In the data rows, the value 500 means zero.
Some points:
tensor([397., 259., 383., 377., 640., 515., 582., 684., 414., 682., 341., 624., 464., 563., 656., 623., 567., 566., 535., 556., 714., 542., 566., 350., 584., 514., 432., 503., 617., 315., 333., 244.])
tensor([516., 627., 650., 417., 363., 379., 565., 562., 561., 391., 490., 626., 357., 476., 386., 601., 450., 331., 599., 581., 650., 530., 454., 612., 209., 503., 337., 480., 581., 375., 635., 272.])
tensor([450., 576., 507., 554., 421., 322., 515., 415., 561., 522., 277., 353., 601., 678., 449., 556., 526., 573., 406., 272., 409., 502., 434., 440., 490., 505., 436., 627., 383., 528., 384., 625.])
tensor([450., 333., 356., 420., 484., 542., 579., 692., 441., 679., 458., 356., 456., 459., 750., 596., 493., 443., 440., 540., 764., 569., 662., 537., 561., 567., 361., 518., 530., 430., 252., 410.])
tensor([398., 609., 475., 590., 417., 492., 512., 304., 556., 554., 327., 366., 585., 622., 389., 469., 490., 513., 388., 297., 493., 485., 506., 344., 779., 509., 368., 584., 345., 528., 474., 447.])
tensor([454., 547., 569., 423., 479., 510., 554., 483., 517., 512., 527., 644., 376., 335., 534., 641., 497., 434., 712., 710., 345., 585., 574., 552., 302., 591., 486., 589., 652., 258., 684., 568.])
tensor([535., 693., 557., 655., 443., 424., 445., 251., 554., 486., 349., 412., 514., 605., 420., 572., 602., 574., 523., 593., 287., 517., 480., 536., 517., 517., 767., 660., 455., 648., 508., 692.])
tensor([429., 469., 531., 356., 322., 316., 476., 339., 480., 404., 424., 558., 649., 547., 248., 471., 452., 532., 312., 313., 348., 384., 282., 497., 564., 400., 409., 642., 244., 249., 582., 705.])
tensor([388., 399., 502., 662., 673., 443., 294., 464., 373., 527., 621., 540., 685., 404., 407., 474., 406., 499., 373., 368., 386., 422., 454., 754., 578., 370., 453., 215., 512., 331., 536., 411.])
tensor([551., 518., 628., 600., 400., 257., 468., 404., 547., 402., 477., 424., 472., 737., 356., 618., 532., 428., 616., 638., 525., 487., 329., 556., 242., 470., 540., 538., 422., 580., 291., 346.])
tensor([508., 514., 478., 606., 503., 564., 477., 488., 517., 579., 216., 323., 531., 481., 474., 565., 521., 565., 446., 361., 509., 530., 575., 332., 634., 574., 396., 567., 465., 664., 763., 505.])
tensor([420., 496., 624., 569., 628., 745., 309., 212., 467., 595., 363., 691., 622., 705., 302., 519., 396., 527., 403., 329., 502., 474., 601., 724., 485., 435., 374., 211., 388., 596., 478., 301.])
tensor([399., 239., 511., 495., 660., 399., 396., 394., 345., 475., 561., 501., 730., 329., 428., 419., 422., 618., 356., 382., 300., 387., 388., 720., 692., 344., 480., 241., 549., 174., 411., 546.])
tensor([381., 513., 492., 561., 523., 579., 519., 639., 541., 557., 365., 359., 551., 513., 517., 544., 540., 629., 460., 339., 481., 532., 547., 385., 625., 563., 523., 615., 426., 699., 675., 569.])
tensor([505., 472., 439., 424., 583., 703., 527., 533., 479., 617., 439., 511., 522., 297., 544., 537., 556., 617., 499., 444., 554., 588., 675., 351., 599., 589., 449., 570., 534., 488., 595., 439.])
tensor([665., 508., 483., 528., 529., 288., 556., 468., 482., 263., 540., 633., 320., 677., 495., 248., 512., 403., 614., 667., 731., 354., 216., 370., 410., 300., 569., 343., 387., 229., 318., 335.])
tensor([346., 413., 607., 539., 668., 554., 300., 274., 440., 554., 553., 547., 663., 569., 381., 482., 396., 546., 379., 334., 441., 451., 537., 661., 475., 412., 408., 191., 454., 426., 682., 352.])
tensor([485., 308., 377., 589., 433., 564., 572., 798., 450., 657., 665., 336., 492., 361., 645., 555., 444., 382., 378., 691., 629., 529., 655., 578., 477., 600., 582., 454., 365., 664., 420., 488.])
tensor([418., 631., 573., 524., 414., 521., 555., 390., 555., 474., 472., 440., 495., 514., 479., 660., 565., 589., 588., 620., 261., 544., 507., 590., 528., 561., 733., 621., 484., 448., 608., 693.])
tensor([639., 462., 370., 169., 393., 572., 376., 696., 520., 391., 785., 621., 460., 607., 665., 204., 414., 554., 405., 592., 534., 491., 516., 424., 607., 473., 470., 394., 677., 991., 335., 662.])
tensor([618., 372., 341., 250., 440., 698., 436., 764., 518., 439., 941., 559., 480., 640., 679., 182., 475., 298., 454., 303., 416., 490., 541., 579., 597., 498., 667., 499., 641., 894., 378., 710.])
tensor([535., 476., 383., 565., 451., 603., 527., 568., 497., 613., 446., 330., 509., 406., 605., 590., 479., 495., 405., 422., 672., 521., 587., 358., 630., 580., 335., 542., 453., 728., 707., 311.])
tensor([490., 420., 477., 329., 653., 606., 582., 565., 424., 622., 442., 645., 385., 505., 578., 498., 556., 685., 637., 757., 515., 523., 610., 428., 578., 531., 784., 622., 643., 257., 249., 589.])
tensor([522., 590., 612., 596., 417., 394., 574., 463., 573., 396., 563., 726., 385., 543., 487., 605., 497., 200., 685., 966., 558., 508., 433., 529., 320., 514., 321., 496., 542., 256., 479., 296.])
tensor([514., 554., 542., 437., 464., 589., 552., 520., 500., 517., 488., 602., 445., 365., 454., 562., 565., 595., 635., 731., 231., 584., 561., 414., 471., 597., 588., 659., 555., 336., 630., 658.])
tensor([541., 566., 461., 559., 572., 477., 519., 550., 521., 545., 240., 268., 560., 446., 589., 516., 533., 574., 455., 460., 542., 550., 584., 361., 560., 589., 487., 585., 484., 623., 760., 545.])
tensor([554., 498., 454., 504., 542., 696., 547., 600., 493., 606., 400., 423., 483., 366., 555., 527., 550., 621., 482., 404., 542., 567., 622., 389., 554., 599., 485., 569., 529., 598., 532., 468.])
tensor([516., 606., 561., 610., 418., 404., 505., 413., 554., 500., 457., 408., 500., 592., 557., 506., 569., 564., 529., 495., 281., 512., 445., 544., 407., 535., 736., 709., 447., 682., 544., 680.])
tensor([512., 611., 505., 572., 466., 390., 494., 405., 577., 485., 478., 354., 566., 687., 429., 510., 516., 591., 414., 325., 378., 481., 449., 475., 508., 508., 490., 601., 394., 582., 439., 694.])
tensor([513., 590., 648., 563., 426., 226., 573., 380., 546., 375., 556., 515., 414., 622., 376., 530., 491., 180., 688., 693., 620., 535., 389., 660., 227., 476., 299., 454., 525., 348., 405., 288.])
tensor([573., 464., 395., 526., 498., 715., 580., 612., 470., 621., 442., 345., 492., 312., 601., 521., 511., 514., 452., 445., 680., 555., 649., 476., 501., 589., 307., 538., 486., 570., 451., 266.])
tensor([682., 490., 393., 647., 608., 322., 603., 532., 472., 317., 797., 506., 364., 718., 552., 356., 557., 252., 669., 502., 504., 322., 211., 380., 610., 309., 621., 502., 305., 469., 155., 637.])
tensor([420., 524., 544., 484., 496., 614., 562., 355., 503., 554., 469., 460., 468., 366., 421., 629., 577., 606., 592., 537., 390., 585., 587., 525., 404., 605., 724., 683., 558., 379., 554., 747.])
tensor([427., 336., 564., 617., 602., 558., 382., 633., 390., 507., 507., 526., 676., 433., 388., 341., 413., 556., 378., 304., 387., 421., 491., 679., 548., 378., 423., 222., 527., 317., 531., 422.])
tensor([710., 613., 378., 514., 509., 521., 507., 739., 551., 334., 999., 811., 401., 310., 715., 223., 561., 281., 604., 245., 440., 358., 349., 632., 575., 365., 605., 455., 518., 540., 667., 701.])
tensor([384., 515., 494., 418., 533., 623., 503., 449., 473., 574., 387., 434., 482., 303., 471., 606., 585., 650., 555., 455., 460., 579., 645., 361., 550., 594., 711., 614., 534., 413., 522., 650.])
tensor([736., 561., 509., 271., 516., 395., 371., 553., 566., 280., 588., 473., 489., 471., 612., 378., 331., 746., 292., 583., 922., 465., 412., 271., 369., 426., 542., 210., 747., 999., 430., 384.])
tensor([421., 628., 631., 480., 415., 479., 603., 406., 573., 391., 469., 749., 358., 434., 407., 566., 452., 268., 639., 744., 599., 540., 478., 628., 232., 509., 300., 476., 642., 308., 601., 347.])
These points spread out most along one direction. Take the direction at right angles to it along which they spread out most. Then take the direction at right angles to both along which they spread out most. Go by this last direction. For each point below, how far along it does it lie, from 0 to 99? The average is 50, and the first point in the table lies past the average. One standard deviation of the points above along it is 16.
tensor([346., 413., 607., 539., 668., 554., 300., 274., 440., 554., 553., 547., 663., 569., 381., 482., 396., 546., 379., 334., 441., 451., 537., 661., 475., 412., 408., 191., 454., 426., 682., 352.]) 18
tensor([450., 576., 507., 554., 421., 322., 515., 415., 561., 522., 277., 353., 601., 678., 449., 556., 526., 573., 406., 272., 409., 502., 434., 440., 490., 505., 436., 627., 383., 528., 384., 625.]) 40
tensor([490., 420., 477., 329., 653., 606., 582., 565., 424., 622., 442., 645., 385., 505., 578., 498., 556., 685., 637., 757., 515., 523., 610., 428., 578., 531., 784., 622., 643., 257., 249., 589.]) 71
tensor([420., 524., 544., 484., 496., 614., 562., 355., 503., 554., 469., 460., 468., 366., 421., 629., 577., 606., 592., 537., 390., 585., 587., 525., 404., 605., 724., 683., 558., 379., 554., 747.]) 62
tensor([554., 498., 454., 504., 542., 696., 547., 600., 493., 606., 400., 423., 483., 366., 555., 527., 550., 621., 482., 404., 542., 567., 622., 389., 554., 599., 485., 569., 529., 598., 532., 468.]) 61
tensor([551., 518., 628., 600., 400., 257., 468., 404., 547., 402., 477., 424., 472., 737., 356., 618., 532., 428., 616., 638., 525., 487., 329., 556., 242., 470., 540., 538., 422., 580., 291., 346.]) 51
tensor([512., 611., 505., 572., 466., 390., 494., 405., 577., 485., 478., 354., 566., 687., 429., 510., 516., 591., 414., 325., 378., 481., 449., 475., 508., 508., 490., 601., 394., 582., 439., 694.]) 39
tensor([535., 476., 383., 565., 451., 603., 527., 568., 497., 613., 446., 330., 509., 406., 605., 590., 479., 495., 405., 422., 672., 521., 587., 358., 630., 580., 335., 542., 453., 728., 707., 311.]) 58
tensor([399., 239., 511., 495., 660., 399., 396., 394., 345., 475., 561., 501., 730., 329., 428., 419., 422., 618., 356., 382., 300., 387., 388., 720., 692., 344., 480., 241., 549., 174., 411., 546.]) 14
tensor([427., 336., 564., 617., 602., 558., 382., 633., 390., 507., 507., 526., 676., 433., 388., 341., 413., 556., 378., 304., 387., 421., 491., 679., 548., 378., 423., 222., 527., 317., 531., 422.]) 20
